Here are some numbered points:
[ 21 -12  14   5  -4   3 -23  32] 0
[ -6 -14 -23  13  -8 -22  13  33] 1
[-28  -4  -2  61 -21  -2  18  17] 2
[ 26 -21 -17  -6   1  20 -23   9] 3
[  0   0 -25  13  -4 -24   6  33] 4
[ 53  26  17 -62   3   2  13 -30] 5
[ -2   0   2  26 -30   9 -29  -1] 6
[-30 -41 -22  35  -8  -2   5  22] 7
[ 10 -11 -36   8  -3 -15 -29  12] 8
[ -4 -42 -35  -7  21  23 -39 -24] 9
[ -3  13  41 -17  20  -7  33   2] 10
[ 17 -19 -49 -27  16   8 -25  10] 11
[-33   1 -14  23  20 -28 -34   4] 12
[-19  33  48 -21  -2  -6  12   0] 13
[-18  33  51 -17   0  -4  16   1] 14
[ 44  25  58 -31  15  23  42  -3] 15
[ 19  37  39 -18 -31   7  10 -22] 16
[-37 -20 -43  42   8 -17 -14 -25] 17
[  4 -22  16 -17 -17  12 -28   1] 18
[-28 -16  25  23 -15  15  -2  36] 19
[-34 -42 -13  35  -8  -2   8  23] 20
[ 51  27  26 -63   4   3  16 -18] 21
[ 17  30   4 -39   1   2   5 -61] 22
[-15  32  48 -13  -6   3  15   4] 23
[  2 -18  21  17   6  22  -7  31] 24
[ 18  44   5   0  -1  34   5 -12] 25
[ 15   4 -29  17   9   9 -17   7] 26
[ 50  30  27 -65   5   4   8 -16] 27
[-23  -5  -9  -1 -14 -12 -15  27] 28
[-22  32  52 -16   0  -4  22  -8] 29
[-30 -40  -7  33  -6   1  10  26] 30
[-11   8 -30  12  48  -6 -17   3] 31
[ -7 -20  19  19   7  13 -10  36] 32
[ -7  13 -21  17  46  -1 -10  -1] 33
Which point above is nearest to each new point? Its number follows each.
[  7  -3 -35 -25  22  -4  -3 -14] 11
[ 10  34  -2  23 -24  34  -2 -22] 25
[ 47  10 -35   7  -3  13  -3  -2] 26
[-15   4  17  16 -29 -35  -7   8] 28
[ -1   7 -16   4  -3   5 -11   7] 26
[ 15  34   7 -36  10   7  -1 -53] 22
[ 21  29   3 -33   6   9 -11 -59] 22
[ 17  29   7 -35   1   7  -1 -55] 22
[-34   3  -3   2 -15 -10   5   1] 28
[-32 -17 -28  -5  -6  -5  -7   2] 28
[-23 -16  28  20 -17  21   2  34] 19
[ 23   8  -7  11  48   4   7 -18] 33
[ 20  31   8 -37   3   4   5 -58] 22
[ 14 -15 -54 -19  19   7 -28   8] 11
[-27   2  -3  56 -20   0  15  17] 2
[ -4  -8  15  19   3   8  41 -24] 10
